Turns in one plane each, and the order they were made in; the first pair answered:
J154:
[18  0  4 -4 -9 -1  6  4  2 10] => [ -6  -2 -11  -4  12  -6  -4   7 -12  -8]
[ 14   7   8   7 -13  10  -1 -10  17  19] => [  5 -17 -10  -4   2 -20   9   5 -21   1]
[16  7 11  3 -6  1  7 -3 -9  4] => [ -1   5   0   2  10  -4   0   0 -22 -11]
[ -4   2  -4  -6  -5  11 -15 -15  12  -2] => [ 14 -13  -1 -14 -13  -4   4  -9   0   5]
J792:
[  0   4  -5   2 -10  -2  10  -5  18   8] => [ -4  12  -5   5   4   4  -9 -13  12   5]
[  6   3   7   5 -22  11   9   4  22  -2] => [ -3  17   3  10   5  18 -16  -4  12  -5]
[ -9  21  -9   1  -1  14  -5  -7  18 -11] => [ -6  15 -13  -4  19   3  -9  -6 -12 -15]
J292:
[-14 -12   5   6   8  -5   7  10  10 -20] => [ -7 -11  10   6  -2   0  12   9  19 -14]
[-30   1 -16   4   1   1  -7   1  18 -12] => [-15   5  -4   7 -16   6   1  -1  34  -1]
[ -8 -23  -9   7 -11 -11  44   2   1 -13] => [  3 -22  -4   8 -16  -9  45  -1   1  -5]
[  6   5   2  -3  20  -3 -15  -8 -21  -2] => [-17   6  -5   0  18  -1 -18  -4 -11 -12]
Pairs:
Each pair is two turns apart.
[-24   7  -7 -11  -9  11   4  -4  11 -16] => [ -4  -8  -6 -19 -16  -4  21   5  -3  -9]
J292 then J154
[-16  -4  -6   2 -14  -3  14   7  15  -8] => [-19   4 -11   2  14  -2  -7  -1  -5 -14]
J792 then J792
[ 22   0  11   0  -8   1 -10  -9  -3  20] => [-19 -11 -12  -1   9 -11 -13   3 -14  -9]
J154 then J292
[ -4 -16 -16  -6  15  -4   7  -2 -27 -17] => [  7  14   4   8   2  30 -10 -21   9   2]
J154 then J292
[-22   2 -13  -8  -6   6  -6   3   6 -10] => [-16  11  -8  -6   2  13 -18  -2   3  -5]
J292 then J792
[-22   1  -8   5   1   0  -5   3  11 -13] => [-15 -10 -10  -1   4 -12   5   8  -6 -13]
J792 then J792
[ 20  11  -1  -7   5  -8  -5  -2 -14   9] => [ 17   4  -6  -9   4 -13   0   3 -19   6]
J792 then J292
[-28   5 -17  10  19   6 -19  -6   4 -10] => [ 36   1  10   2   1  -1   2 -10  -6  25]
J154 then J292
[ -4   1   1   1   6   1 -11  -8  -3  -8] => [ -5  -4  -2  -3   6  -4  -7  -5  -9 -10]
J292 then J792
[-10   3   3  -2   7   5 -12  -2   0   0] => [ 5  3 11 -2  0  6 -6 -5  2 11]
J154 then J792
[ 25 -13   6 -13  -9 -17  22   7 -14  12] => [  8 -10   3  -6 -27  -7  29   9  16   8]
J292 then J792
[-11  15   0   4  19  11 -22 -11  -2  -5] => [ 24  13  15   0  -1   9  -6 -13   3  16]
J154 then J792
[-14   9  -8   6  20   5 -20  -9  -6 -10] => [ 19  11  11   4   6  11 -11 -17   1  14]
J154 then J792
[ -7   5  -4   6  15   5 -13  -5  -3  -4] => [ -1  10   1   7   6  10 -11  -6   5   2]
J792 then J154
[-29   8   8   6 -30   6  11   8  35   5] => [-28  27  10  12  -7  19 -18  -6  27   9]
J792 then J292
[-19  -3  -7   1  19  -8 -15  10 -14  -5] => [-24   8   1   9   2  10 -16   6  16   0]
J792 then J154
[ 14 -14   0  -5  -7  -1  12   6 -22   4] => [ 22  -8   6  -1 -13   6  12   1 -10  11]
J792 then J292
[ 14 -12  -1  -8  -9 -12  21   4  -9   6] => [ -5 -15 -12  -7   3 -15  15   7 -16  -6]
J292 then J292
[ -4   0  -5  -3  13  -3 -13   3  -9  -7] => [  6   2   7   1 -11   6   0   3  14   5]
J292 then J154
[ 17  -5   2   1  11  -6  -5  -3 -13   9] => [14  1  7  6 -9  6  2 -3 14 12]
J792 then J792
[-10  -8  -3  -3  -9   8   2   3  14   6] => [-10  -1  -2  -2  -3  14  -6  -1  14   9]
J792 then J292
[ -9   0  -8   2   9  -4  -9   4 -24   2] => [  3  14   4   7  -1  12 -16  -5  -9  12]
J154 then J292
[ 23   7   4   0  18   1 -16 -12 -24  -1] => [-23   6 -13   7  13   7 -18  -7  -3 -26]
J292 then J292
[  0   4   4   4   5   6  -3 -11   0   4] => [ 9 -1  5  1 -4  2  8 -7  1  6]
J154 then J792
[ 10 -15   3  -6 -19 -16  23   5  -7  -1] => [  3  -2   8   4 -28   3  17  -1  20   1]
J292 then J792
[  4  -3   4  -9 -15  -3   4   0   0  12] => [ -2   9   1  -6   3   6 -14  -6  -3   9]
J792 then J792
[ 19   0   4  -2  -5  -2   1  -9 -11  10] => [ 13   9   5   2  -8   7  -5 -13   1  10]
J792 then J792
[-36 -21 -20  -1 -16  -8  22  14  15 -22] => [-32  14  -6  14  -6  25 -12  -8  38  -9]
J292 then J792
[-3  7 -4  1 -1 14 -5  1 11 -1] => [-9  4 -8  1  7  9 -8  1  1 -6]
J792 then J292
[ -7  -5  -2   1  -7 -10  12  -1  19  -7] => [-1  6  6  4 -4  0  2 -9 26  1]
J792 then J292
[-15   7  -6  -1  10   9  -9   0  -3  -8] => [-18  -5 -10  -4   1   1   5   7  -2 -12]
J792 then J292
[ 22  -1   7 -11  15  -9  -5  -8 -19  13] => [-25  -2 -12  -4  18  -7 -11   0  -5 -13]
J292 then J292
[-21 -11 -15   7   2   1   1  -4   1 -14] => [ -5   5  -5  11   7  16 -17 -17   6  -2]
J154 then J792
[ -7  14  -1   6  18   9 -20  -6  -4  -3] => [22 11 13  1 -2  8 -3 -6  3 15]
J154 then J792
[-16   7  -2  -3   2  -1  -7   0  -2  -7] => [-1 13  6 -2 -1  4 -9 -4  1  5]
J154 then J792
[16 -3  3 -1 -9 -4 14  0  0  9] => [ -7 -10  -8   0  -3  -9  14   6  -6  -6]
J154 then J792
[12  7  3  3 -2  9 -2 -3  8 15] => [  8   4  -5  -2  16   1 -11  -2 -11   7]
J292 then J292
[17 15  5  1 -9 16 -6 -6  9 14] => [ 26   8   2  -6   1   3  -3  -4 -14  13]
J292 then J792
[-12 -13  -7  -7   3 -13  14  12  -5 -14] => [-24   5  -3   3   1   7   0   4  17 -13]
J792 then J792
[ 20  -1  14  -3 -11   7   2   1  15  13] => [  3  -3  -1  -7  23  -3 -13   3 -19  -4]
J292 then J154
[ -5   2   2   4  15  -2  -8  -5 -14   0] => [ 11   4  10   4   7  -1  -5  -7 -12  10]
J154 then J792
[  9  16  11   5   5  13 -10 -12   7  11] => [  2  -6  -5  -5  15 -13   3   3 -23  -3]
J154 then J292
[ 27  16  14  -3   6 -10 -24 -16   1   2] => [ 16   4   2  -8  18 -25 -21  -8 -19 -12]
J792 then J292
[ 20   1  11  -2  25  -4  -4  -1 -31  13] => [ 17 -13   5  -7  12 -17  12   9 -31   7]
J792 then J292
[-11  -7 -10  -2  -9  -7  10  10  -1  -6] => [  2  -6   0  -2 -16  -6  16   8   3   4]
J292 then J292
[-10  -1 -19 -13   8   4 -11   7   7   4] => [  1 -10 -16 -18   3  -5   1  10   0   8]
J154 then J154
[-5  1 -8 -5 13 -2 -5 -1 -8 -4] => [ 8  9  1 -1  6  7 -7 -6  0  7]
J154 then J292
[ 29  -4  11  -6   4  -5   0   2 -24  16] => [-20  -8 -14  -3  17  -6  -8  11 -21 -15]
J292 then J292
[ 10 -14  -8  -2 -13   1  15   4  -2   0] => [  2 -17 -11  -3 -11  -2  13   6  -4  -5]
J792 then J154
[15  4 18  5 -2  3 -7 -9  7 17] => [ 11  -1   8   0  18  -9 -13  -5 -16   7]
J292 then J154
[ 21   2   4  -3  12  -5  -7  -4 -18   8] => [  9 -13  -5  -7  -3 -17  13   9 -12  -1]
J292 then J792
[-4 13  6  5 -8 22  0 -3 36  7] => [  9 -20  -6 -13  -2 -18  29  18 -10   0]
J154 then J292
[  1  -4  -3  -5   0  -1 -11  -4  -6   3] => [  3  -6   0  -5 -11   0  -4  -2   4   5]
J792 then J792
[ 20 -11   8  10 -14  -3  23   1  -5  13] => [  4  14   6  20  12  18 -15 -14  -1  11]
J792 then J792
[-12  -6  -4  -8  13 -15 -12  -7   0 -11] => [-11  -2   4  -4  -9  -6  -2  -6  24  -5]
J292 then J292
[-9  3  0  1 -8 14  8  8 16 -1] => [ -3  -8  -6  -6   2  -4  13  13 -12  -5]
J292 then J154
[-10  -3 -15  -2  -4  -5   3  -6   0 -10] => [ -6   8  -9   1   1   5  -8 -13   3  -3]
J154 then J792
[-21  15  -3   3  28   6 -20 -13 -12  -5] => [  0 -17   2  -5 -21 -17  34   7  -1   2]
J792 then J792
[-15   9  -4   5  12   9 -19  -4   3 -10] => [ -8   3  -5   0  20  -1 -18  -2 -15 -10]
J292 then J792
[14  7 -1 16 -2  4 16 -1 10 -1] => [18  6 -4 12 12 -3 10 -1 -9 -3]
J292 then J292
[  6  -2   0   0   2 -17  -1  -6 -21   3] => [ -5  14   4  10  -4   3 -12 -13   8   4]
J292 then J154
[ 15  -3   9  -3 -13   0   9  -4   4   9] => [  8 -10   0  -8   1 -12   7   0 -15  -1]
J792 then J154
[  8 -18  -3  -8  11 -20   9   9 -28  -5] => [-30 -11 -13   2   5  -6   2  10   3 -21]
J792 then J154
[ -3   6   5   3   8   5 -18   0   9   0] => [ 14  -6   4  -5   7 -12  -5   5 -10   4]
J154 then J292
[ -6  -8  -3  -4 -10  -1   7   6  11  -3] => [12 -6  3 -7 -8 -5  8  3  0  7]
J292 then J292
[29 -9 -1 11 10 -5 -3  6  6  6] => [26 -9 -3 10 16 -5 -7  7  3  3]
J792 then J292
[-10   9  -1   7  -8  -5   1   5  24 -14] => [  1  -5  -6   0  -4 -23  13  11  -2 -14]
J292 then J154
[-11   5  -3   1   5   7  -6   5  12  -5] => [16 -3  4 -4 -2 -2  7  7  0  6]
J154 then J292
[ -8  -9  -6  -1   8 -12  11  -1  -9 -10] => [ -6   5  -3   3  20   0  -6 -11  -7  -5]
J154 then J792
[-20  12  -7   9   5  12 -15  -5  22 -14] => [-16 -14 -20  -2  10 -16   4   9  -8 -22]
J154 then J154
[19 -2 11 -1 -6  0  0 -2  0 14] => [17 -6 10 -5 -7 -5  5  1 -3 12]
J292 then J792
[  8  -9  -3 -10   3  -6   8   3 -10  -1] => [-3  5  0 -2 -1 13 -3 -4 16  1]
J792 then J792
[ 22   0   2 -17  -1   0  14   1 -16  -1] => [ 12  -4  -2 -16 -14   1  24   8  -1  -4]
J292 then J792
[  1 -13  -5  -2   5 -20  20  28  -6 -12] => [-21  11  -2  13   6   8  -1  15  26 -17]
J292 then J154
[12  0  5  7  0  8 -6 -5 -1  2] => [  1  -8  -3   4   7   0  -4   2 -12  -9]
J154 then J292
[-20  10  -4   3  19   9 -18  -2  -6 -11] => [ -9  18   8   8   5  20 -17  -8  11   2]
J792 then J154
[ -7   0  -1  -4   5  -2 -10   5   9  -6] => [ 5 -7  3 -6 -5 -7  0  7  9  1]
J292 then J154
[ 30   5   8  13   2   3   5  -2 -22   0] => [-10   7  -8  19  13   7  -9   2 -16 -24]
J154 then J292
[  3  -5  -6  -6 -15  -7  17   7   6   2] => [-14   1  -9   0 -11   2   8   5  17  -5]
J154 then J292
[ 9  7  7  4 -6  4 16  5 25 14] => [-19  12  -5   8  14   8  -2   1  22  -3]
J154 then J154
[  7 -11  10  -7  -5  -3  17   1   6   8] => [11  2 15 -4  4  7  2 -7  7 16]
J792 then J292
[-24   7 -14   8   6   6  -6  -2   7 -13] => [  5  10   4   8 -14  13   5  -8  24   9]
J292 then J292
[ -7 -12 -20  -8   1  -8  -1  11  -7  -4] => [ 13 -10  -8  -7 -15  -3   8   9   3  11]
J154 then J154
[ 38  -6   7 -10 -15 -21   4  21   4  -3] => [ 21  19  10   4 -11   9 -21   7  33  -1]
J154 then J154
[22 -6  7 -5 -5 -5  9  2 -8 12] => [-23  -1 -10   2   6   3  -7   1   5 -13]
J154 then J292
[ 15 -11   1  -3 -14  -7  23   1  -5   7] => [-17 -13 -14  -2   0 -10  12   4 -11 -13]
J154 then J792
[ 18  15  15   4 -17  14   0  -6  18  18] => [  4  -8   3  -2 -27  -7  25  12  14   2]
J154 then J792
[ 2 12 10  6 -8  9 -3 -3 14  7] => [  9   0   3  -3  10  -8  -4   1 -18   3]
J792 then J792
[ -3  -1   2  -6  15 -14  -3  -2 -32   0] => [-31   5  -4   3   6  -1 -10  -1  -4 -13]
J792 then J154
[ -5   0  -4  -3   4  -2  -3   4  -3 -20] => [  3   8   4   0   7   7 -12  -4   0 -13]
J154 then J792
[  5   6   9 -11 -15   1  31  -3   5   1] => [  9  23  16  -8  -4  14  13 -14   6   7]
J792 then J292
[-25  -6 -15   3   7  -6  -2   5  -4 -17] => [-18  -9 -10   4 -16  -5  14   9  11 -10]
J792 then J292
[  5   1  -5  -5  16  -2  -6   0 -13  -3] => [ 8  8  6  1 -3 12 -2 -4 15  5]
J292 then J154
[ 11   5   9  -1 -16  -9  -6   6   8   5] => [ -1   6  -1  -2   5 -14 -17   5  -9  -5]
J292 then J154
[-2  0 -4 -4  7 -2 -2  5 -7 -1] => [-9  4 -5 -2  2  4 -4  5  4 -2]
J792 then J154
[ 15   1   7 -13   7  -7   0   5   0  12] => [  4  -6   0 -14   6 -14   6  13  -3   5]
J154 then J792
[ -4   7   6  12 -26  27  -7 -17  42  18] => [ -6 -15  -1   8 -41   9  18  -3  39  10]
J154 then J792
[ -4   9   0  13   0  20  -8 -12  17   2] => [ 15   9   6   9   7  13  -9 -15  -1  13]
J292 then J292
[-12  18  -6   7  -5   9 -15  -5  11   7] => [  2  16  -6   0  12   0 -18  -6 -14  11]
J292 then J792
[  7 -12  -5 -12  -7  -9   9   5 -23  -6] => [ 14  -8   5  -8 -23   0  13   3  -5   5]
J792 then J292
[-13   0  -5  -3  10   0  -5   4  -4 -12] => [-6  2  5  1 -9  6  4  4 16 -3]
J292 then J292
[-17   0  -7   2   3  -5  -4   8  -5 -11] => [  2  -9  -1  -2 -10 -14  11  12  -8  -2]
J154 then J154
[-2 -8 -7 -6 -1 -9 12 11 -7 -3] => [-5 10  1  3 -5 12 -3 -1 16  2]
J154 then J292
[ -6   9   4   1  18   6 -13 -10   3   0] => [16 -3 12 -3 -3 -3 10 -4  4 10]
J292 then J154
[ -8 -12  -5  -7 -10  -5  16   5  14  -8] => [-7  5  4  0 -5 12  0 -6 25 -1]
J292 then J792
[ 11  13   5   2  18   5 -19 -13  -9  11] => [  3   2  -6  -1  25  -7 -14  -6 -24   2]
J154 then J292
[ -1  16  18   8  -5  16 -14  -7  12   7] => [-16  11   4   3  16   6 -22  -4 -12  -5]
J792 then J292
[ -5   2  -5   0  12  -2  -5   3 -19   0] => [  8   6   4   0   9   3  -7  -1 -16   9]
J154 then J792
